Here is a table of points, one per row:
[-19 -70 -36 -14 -30  41  49 -10 -49 108   3  74  53  22  28 -41 -32 -47  19  -1 -22 -49 -23 -21  32 -30 -31  23  52  84  55  -4 -10 -28 -34  43  14 -16   0 -55  44 -31  -2 -34   4 -35  22 -38]
[  -9   -5   22   28   83   21   23  -40   13  -55 -101   51   -1  -24  -58    4  -28  -74    9  -26   -3   49   43  -32    7  -45   -1  -13   75   37    0   -2   87    4   -7  -87  -25  -23  -14   -4   57   48   -3   34    1   15   14   74]
[  28   34   43  -36  -49   -1   -7   48  -19  -35   12   32  -16  -15   57   32   42   -5  -37  -23   12   39    8  -60   -5    5  -10   53  -24  -29   -2   82    7   43 -102  -89   62   41  -66   56   41  -72    4  -16   12  -49    4   -9]
[  -3   43  -59   11    3   31  -10 -104   41   14   48  -42  -25  -33  -14   63   47  -35    2   -5  -32   30  -24   52  -38   75  -17   -4   -7   30   45   84   55  -63   57  -34   29  -14   14  -13    5    7   43    3  -51  -18    8  -40]
[-52   8  63  15 -51  -6  -4  28  60  -5  16  42   2  39 -20  60 -92 -33 -44  44   2  48 -31  37 -68  69  25  21  41  58 -11   5 -89  64  40 -14  31 -42  29  31 -33  26  17 -32  47 -60  -9  43]
[   1   32  -16   27  -66  -75   15   45   84    3  -12  -26   -4   46   11   -3  -17   -3  -24  -12  -21  -28   91   31  -17  -29   14  -78   50   15   29   39   39  -29  -32  -36  -47   34   10  -21  -30  -71  -13 -114  -14   62   20   14]
[-38  41  -7  43  -3 -16 -16  52 -36  31  53 -29   9 -46 -78  43 -30   7   1 -50  76  53 -11  24   4 -10  10 -65 -30   4  36   7 -53  21 -44  14  17  60 -20 -72  42   5  -4  80  17  -4  61   0]
[  11  -26   -5   28  -27   24   40    9  -43   42   46  -11  -11  -19  -39   30   11   29    4   64  -94  -34   -3    6   31  -43   41   46    7  -15   22  -45    0   27   -8 -111   34  -54   -6  -10  -91   -7   17   24  -61    2   42    2]
[ 14 -76   5  15  43  -1 -59  55   6 -10  20  58   4 -13  22   5 -11 -20 -48  28 -31   3 -51 -29 -69 -38  21 -44 -77 -30 -29  -3  34   4  27   6 -57  56  60 -64 -42   6  41   1 -57 -19  62   8]
[-20  33 -33 -55  42 -16 -82  20 -48  73 -59  15 -35  32 112 -11 -42  31 -24  29   4  29  -3 -13   5  29  13 -12  39  14  -6  68  15  -2  -8  32  51 -25  11  23 -10  28  64  47 -18  89  12  56]
[-10 -82   2  13   4  78 -37  15 -18  58   8  26   8 -24  -2  89 -10  30  50  39  55  11  -1 -33 -27  57  47 -59  31  19  19 -11   6 -22 -13 -26 -49  13 -14  39  13 -25 -34 -52  37  32   0 -20]
[ 21  -6  12  18  12 -48  36 -34 -41  29  28  86  11  12 -38  45  -3 -10 -79 -62  33 -97  38  22 -21   6 -16   9 -21 -37 -51  18  37  -6 -25  -7  38 -32 -14   6 -42 116 -51 -38  52  58  31 -36]
[ 39 -18   6  52  25 -61 -80  -4 -27 -46  29  -4  19  10  13 -54  42  15 -46  46 -59  23  37  31   2 -22 -16 -41 -19  73  36   1 -21   2  25 -46   8 -60 -33 -60  56 -19 -20  11  93 -18 -25  10]
[-24 -13 -78  66  28 -25 -11  32  46 -20   3   6 -41 -36   5  -9  16 -41   8 -45 -11 -72 -34  19   3 -41  21  88  -4  85 -18  44 -18   7 -16  44 -32  53 -75  15  31  16 -35  -8 -53 -42 -35  41]
[ 49  15 -37  31 -44  43 -35 -75 -17  77 -76  -1 -41   5  25 -50  47 -11 -11 -23  49 -25   1  65  20   2   7 -41 -62   0   7 -95  23  80  -9 -14 -12  50   2  14  -2  21  37 -51  -6 -92  -9  44]
[113 -19 -38  74  10  13  34  53   6  25  -4 -22 -74  -6 -34  32 -50  27  23 -66 -35  54  22 -17  44 -25 -58  -7 -40  36   7  20  12 -18  27  55  59 -22  82  50 -28 -36  39  16  33 -18 -21 -37]
[-41  16   6  26  38 -67 -18 -16 -40 -13  18 -25  31  18  19  55  43  31  34  -9  78   5  41 -44  -3 -21  71  64 -40  43 -19 -43  19 -54 -16  16   8 -31  72  -5  -9 -49  43 -23   9 -33 -91   6]
[ -11  -21  -40  -70    6  -15  -32   77  -33   17  -82  -27  -38  -46  -56  -35    6  -45    5    6  -20  -26    7   32   33   96   81   20  -37   -8    4    9   22  -36   89  -25   40   27   31   19   30  -36 -113   -2   29   10   -3   10]
[ 65  -8  44 -45  44  62  14 -16 -13   8  68 -80  15  47 -10 -83  19  14 -34 -23   1  31 -70  -9 -24  18 -15  21  61  57 -40  11  18 -14 -31 -27   5  48  48 -16 -38  21 -79 -21  -9  -8  -8  51]
[ 78 -15 -58 -31 -16 -23   0  10 -46 -41  52  18 -28 -31 -49 -21 -31  71 -33  12   2  13  -3  18  -9  16   4  -2  69 -30 -25 -86 -36 -61   5   8 -61 -62 -63  97  58  20  55 -35 -51 -16  23  22]
[-29 -40  26  48  45  20   7 -16 -43 -28  34  10  26  86 -26 -32 -54   8 -48  99  32 -73 -37 -10  61  93 -83 -26 -56 -53  47  32  69  23 -25  32 -25   3 -31  65  15 -52  20  44  -9  21 -62  24]
[  73   -6   91  -22    4  -13    8  -28   40   23   -4    4  -68  -51  -33   -1   -5  -20   36    8   46  -68   17  -41    8   41    2   18   49  -36  -55   35  -58   54   39  -19  -37  -25   46 -105   57  -46   65   -8   -1   21  -31  -26]
[-27 -46  31 -73 -38 -65  75 -11  49  35 -80 -66  31  14 -28  20 -10 -20 -91   7  16  52  13 -20  31  29   3 -10 -19  38 -33 -33  17 -79 -28 -34 -20  18 -40   2  -9  -1  29  76  -7 -25  -3 -40]
[ 28  -9  55  33   4  21  43   3   6  11  -5 -20 -84  17  33  13  13 -81  -7  54  13  63 -23  66  -5  -1  29  59   4 -59  30 -62  20 -54   0 104  22  -4 -83 -43 -32 -46  13 -28  64  60  46  29]
[  8  -8  -7  70 -64  19 -40 -42  60 -13 -10  32  27  19   9 -43  29   9  -7 -99  -5   4 -72 -73  19  22  80  10  -6 -67  70   5 -65 -40 -36   7 -46 -68  19   2 -43  -1 -27  57  -2  31 -20  34]
[ -35   -1   54  -26    6   17   55  -62   -6  -17    4  -28    7   -6   17    6  -20    7  -15  -44  -34  -72  -53  -13  -28 -102   23  -82  -64   -3    1    8  -53  -54   73   -2   74   31    2   41   83  -14   30  -26    2    8    1   66]
[-10  -6  23  -2 -40 -30 -15   0  17   3  -7  26  39 -19 -43 -95  30  17  46  38  38  24 -42 -15 -47 -49   0  45  32  11   1  30  37 -17  56 -13 -15  58 -41  77 -28 -19  63  21 103  36  32 -53]
[ 32 -26  70  44   4   3 -45   3  25  32 -47 -59  89 -46  26 -34 -46  43   9 -42  -8 -25  59  47 -73  19 -39  88 -34  16  49 -48  15  40  -3  12  35 -10  18  24  36  -1 -26  -1 -85  55  34 -16]
[ -30  -32  -22   28   54  -52   37    6   28  -54  -11  -17   -3  -46   62  -19    2    2   11   34  -52    7  -36   17   25   50   -1  -23   11  -55   13  -29  -15    2 -102  -13  -13   28   61   35   58   76   13  -44   48  -15   55  -75]
[-40 -72 -20 -72 -17   4 -14 -13  12  23  73 -33 -84 111  -4  -5 -24 -31  81 -29 -68   6  63 -47 -77  24 -25  20 -38 -10   7 -43  24  24 -27  -1 -24  23 -29  -2  39  24   1  52  30  12 -36   8]
[ -27  -17   35  -38  -41   50  -45    5  -29  -15   27   25   42  -63    6  -42   -2 -103   -2    4   -9   60  114   16   47  -18  -27   -2   22  -65   10   21  -39  -69  -19   45    3   16   58   18  -20   21   -1   -1   -7  -40  -56   13]
[-39  53   9  12 -10 -43 -28   3  27  77  -3  18  21 -56  -6  46   0  19 -33  21 -95 -16 -74 -18  -9 -29 -68 -11  95 -75 -33 -74  52  11  -3  29   6  48  -1  -8  14   4 -33  22  24  -5 -88   5]
[  -3  -49  -49   18 -112   39   26  -19 -102  -72  -40  -81  -12    3    2   40   48   18  -37    3   11  -30   33  -10  -30    8   14   25   69   -9   20   65  -11   78   36   52   13   26   16  -38  -16   20   59   38   17   18  -26    2]
[ -3  -2 -53  -9 -16  38  50  39  45  -4 -17  24   3 -59  44 -26   2  74 -15  39  10  52  20 -58 -45   3 -51  -3 -76 -23 -27  16  25 -27  42  13   8 -41 -65 -76  -2  52 -36 -46   0 -13 -54  20]
[-18 -16  -3  -5 -20 -39   6 -19 -12 -26 -47   4  17  53 -58  -8 -36  55  87   2  25  42 -59  91  20 -64 -10  23 -41 -51 -45  69  11 -35 -61 -21  24   7  33 -40  22   6 -24 -48 -45  -1 -44  36]
[-49  75 -46  11  42  24  72  92  -9 -15  -5 -12  56   7 -51 -22  54 -39  14 -42  21 -20 -22 -31 -34  41 -62  -9 -25 -20  22 -44 -56  18  15 -33   4 -38  30 -26 -24 -32  70 -20   1  22   9  43]
[-29   5  25  69 -31 -13  75  38  13  29  84  -9  -2   0 117 -36  13  26  49   2  42 -14  17  29  76  -5  32  -6  -5 -12 -22  -5  24  -2  82 -70 -21  -4  25   7  31  69 -20  72 -21   3   1   9]
[-45 -21  45  41  19  -3 -34  44 -11  28 -34 -50 -34  78  -1  -9  85 -34  -5  12  28   9  -5 -11 -29 -56 -45 -52  45 -55 -46  29 -19  17  21  30  -5 -92 -23  59   5  24 -52 -20 -63 -54  28 -83]
[ 58 117   9 -15 -77  -5 -47  35 -42 -61  -8  18  11  69  -4  36 -24 -32  27   3 -27   3 -62 -67  45  18  20   0 -31  43  -9 -38  21 -24  38  15   6  -8   9 -40  47  36   8 -10 -51  27  20 -81]
[-67  12  34  27  11 -10 -29 -55 -41 -51 -32  18 -94 -57  -4 -41 -25  32  22  18  22 -11  14 -47  13  31 -60 -23  26  58 -31 -36 -67 -44 -22 -34  30  41 -25 -30 -99 -18 -33  -7 -22  18   4 -45]
[ 48  48   4   0   8 127 -21  41  31  -8 -31 -22  57   1  13  48  18  26  63  25 -55 -84  26  66  16   9  21  -3 -31  19 -86  18 -30 -53 -58   7 -24   0 -46  -7 -31  38  55  45  36 -11  -8  -3]
[  0 -18 -78 -13  -8 -10 -25 -67  -2  10   9 -38  44 -11  29  41  -1 -64  -1  -6   1  48 -15   8  55 -35 -63  12 -28   6 -82 -15 -70  59  21 -27 -55   5  18  35  -3 -29 -43 -28  15 122  13  16]
[  54   45   -4  -46  -37  -63   34  -21   -9  -30    0   -1    2  -69    8  -17    4  -47   65   38   27  -29  -29   20 -105    4    6  -66   -9   21   17   21    4   30  -63   31   -8  -75   32    7  -29  -43  -49   86   -8  -27   -8    8]
[-30 -12 -13  -7  56 -24 -20 -32  11 -14  57 -60  85 -40  -9 -42 -58  -9   5 -65 -14  12   7 -20  49  19  74 -50  32 -24 -60 -11  56  64  12  54  52 -40 -89  -9 -51 -11  30 -42  -2 -33  10 -42]
[-61 -42  47 -77 -45  38  14  -8 -22 -54  20  64 -30 -18  14  41  75  59 -32 -76 -29  18  -4  71  48  23 -11  13 -16  68 -12 -17  35  62  15  60 -58 -52  29  -1  -7 -60  32  38  -8 -15  13   3]
[ 29  25 -47   1  63  20  41 -31  86  -9   4  87  22  51 -38 -38  57  -5 -26  54   5  28  39  20   1 -21  60  -5  -2  10 -30  -8 -52  41  -9  23  79  55  -1   9  36 -29 -17  26 -84  46 -41 -61]
[ 25   0  28 -35  16 -55  -1 -18  35 -11  -4  26  26  42 -14  52  76  61  83  33 -12   1  50 -58  60  51 -44 -11  19  -3  20   3   1  16  37  72  28  57   0  28 -15  13 -37   8   0 -31  84 106]
[-25  64 -81 -50  -4  56 -46 -20  66 -29  14 -18 -37  20  -4  -4 -57  26 -54  24  62 -50  32 -15   2 -73  15  56  21 -47 -12 -23  43  -9 -12 -15   7  -6  71 -12  34 -54 -58  19  48 -36  85   5]
[ -37   90   43   -7   35   28   59  -31  -24   36   -1  -22  -23  -24  -35  -26  -29   26  -32   45  -41   27    7  -46   16  -41   38    9  -47   27   70   36    0   48  -14   55 -109    2    9   35  -14   65  -48  -59    8   15   18  -25]
[ 14  59  -9 -15  88 -40   4  -7 -60   5 -30  43  25  49  41   6 -31  42  21 -75  -6   2  29  43 -42  17 -14  44  25 -55  32  37 -65 -36  45 -35 -66  42 -18 -31 -31 -34  11  21  15 -75   6 -43]
[ 43 -31   9 -87  52   0 -14  43  37 -65  20  -2   2   8  41  41 -12   2  10  -7  71 -24 -43  28  35 -78  -5 -21  14   4 117 -36  -2  37  23 -24  21   4 -39  -3 -74  69  -5 -28  -9  14 -78 -38]
There is one direction along which these points spread out most. Take the direction at right angles to it along which they spread out most. Go by this last direction. How far along it is each point below, from 0 to 99? 50 is the average, and the first point above lies past it. One standard deviation of the points above along it is 16.
[-25  64 -81 -50  -4  56 -46 -20  66 -29  14 -18 -37  20  -4  -4 -57  26 -54  24  62 -50  32 -15   2 -73  15  56  21 -47 -12 -23  43  -9 -12 -15   7  -6  71 -12  34 -54 -58  19  48 -36  85   5] 32
[  -9   -5   22   28   83   21   23  -40   13  -55 -101   51   -1  -24  -58    4  -28  -74    9  -26   -3   49   43  -32    7  -45   -1  -13   75   37    0   -2   87    4   -7  -87  -25  -23  -14   -4   57   48   -3   34    1   15   14   74] 43
[-29 -40  26  48  45  20   7 -16 -43 -28  34  10  26  86 -26 -32 -54   8 -48  99  32 -73 -37 -10  61  93 -83 -26 -56 -53  47  32  69  23 -25  32 -25   3 -31  65  15 -52  20  44  -9  21 -62  24] 99
[-19 -70 -36 -14 -30  41  49 -10 -49 108   3  74  53  22  28 -41 -32 -47  19  -1 -22 -49 -23 -21  32 -30 -31  23  52  84  55  -4 -10 -28 -34  43  14 -16   0 -55  44 -31  -2 -34   4 -35  22 -38] 60
[ 25   0  28 -35  16 -55  -1 -18  35 -11  -4  26  26  42 -14  52  76  61  83  33 -12   1  50 -58  60  51 -44 -11  19  -3  20   3   1  16  37  72  28  57   0  28 -15  13 -37   8   0 -31  84 106] 66
[-18 -16  -3  -5 -20 -39   6 -19 -12 -26 -47   4  17  53 -58  -8 -36  55  87   2  25  42 -59  91  20 -64 -10  23 -41 -51 -45  69  11 -35 -61 -21  24   7  33 -40  22   6 -24 -48 -45  -1 -44  36] 22
[ -35   -1   54  -26    6   17   55  -62   -6  -17    4  -28    7   -6   17    6  -20    7  -15  -44  -34  -72  -53  -13  -28 -102   23  -82  -64   -3    1    8  -53  -54   73   -2   74   31    2   41   83  -14   30  -26    2    8    1   66] 29
[-45 -21  45  41  19  -3 -34  44 -11  28 -34 -50 -34  78  -1  -9  85 -34  -5  12  28   9  -5 -11 -29 -56 -45 -52  45 -55 -46  29 -19  17  21  30  -5 -92 -23  59   5  24 -52 -20 -63 -54  28 -83] 62
[-20  33 -33 -55  42 -16 -82  20 -48  73 -59  15 -35  32 112 -11 -42  31 -24  29   4  29  -3 -13   5  29  13 -12  39  14  -6  68  15  -2  -8  32  51 -25  11  23 -10  28  64  47 -18  89  12  56] 71
[113 -19 -38  74  10  13  34  53   6  25  -4 -22 -74  -6 -34  32 -50  27  23 -66 -35  54  22 -17  44 -25 -58  -7 -40  36   7  20  12 -18  27  55  59 -22  82  50 -28 -36  39  16  33 -18 -21 -37] 41
[ 49  15 -37  31 -44  43 -35 -75 -17  77 -76  -1 -41   5  25 -50  47 -11 -11 -23  49 -25   1  65  20   2   7 -41 -62   0   7 -95  23  80  -9 -14 -12  50   2  14  -2  21  37 -51  -6 -92  -9  44] 41
[-38  41  -7  43  -3 -16 -16  52 -36  31  53 -29   9 -46 -78  43 -30   7   1 -50  76  53 -11  24   4 -10  10 -65 -30   4  36   7 -53  21 -44  14  17  60 -20 -72  42   5  -4  80  17  -4  61   0] 33
[ -27  -17   35  -38  -41   50  -45    5  -29  -15   27   25   42  -63    6  -42   -2 -103   -2    4   -9   60  114   16   47  -18  -27   -2   22  -65   10   21  -39  -69  -19   45    3   16   58   18  -20   21   -1   -1   -7  -40  -56   13] 58
[-67  12  34  27  11 -10 -29 -55 -41 -51 -32  18 -94 -57  -4 -41 -25  32  22  18  22 -11  14 -47  13  31 -60 -23  26  58 -31 -36 -67 -44 -22 -34  30  41 -25 -30 -99 -18 -33  -7 -22  18   4 -45] 54
[  0 -18 -78 -13  -8 -10 -25 -67  -2  10   9 -38  44 -11  29  41  -1 -64  -1  -6   1  48 -15   8  55 -35 -63  12 -28   6 -82 -15 -70  59  21 -27 -55   5  18  35  -3 -29 -43 -28  15 122  13  16] 47
[ 21  -6  12  18  12 -48  36 -34 -41  29  28  86  11  12 -38  45  -3 -10 -79 -62  33 -97  38  22 -21   6 -16   9 -21 -37 -51  18  37  -6 -25  -7  38 -32 -14   6 -42 116 -51 -38  52  58  31 -36] 54
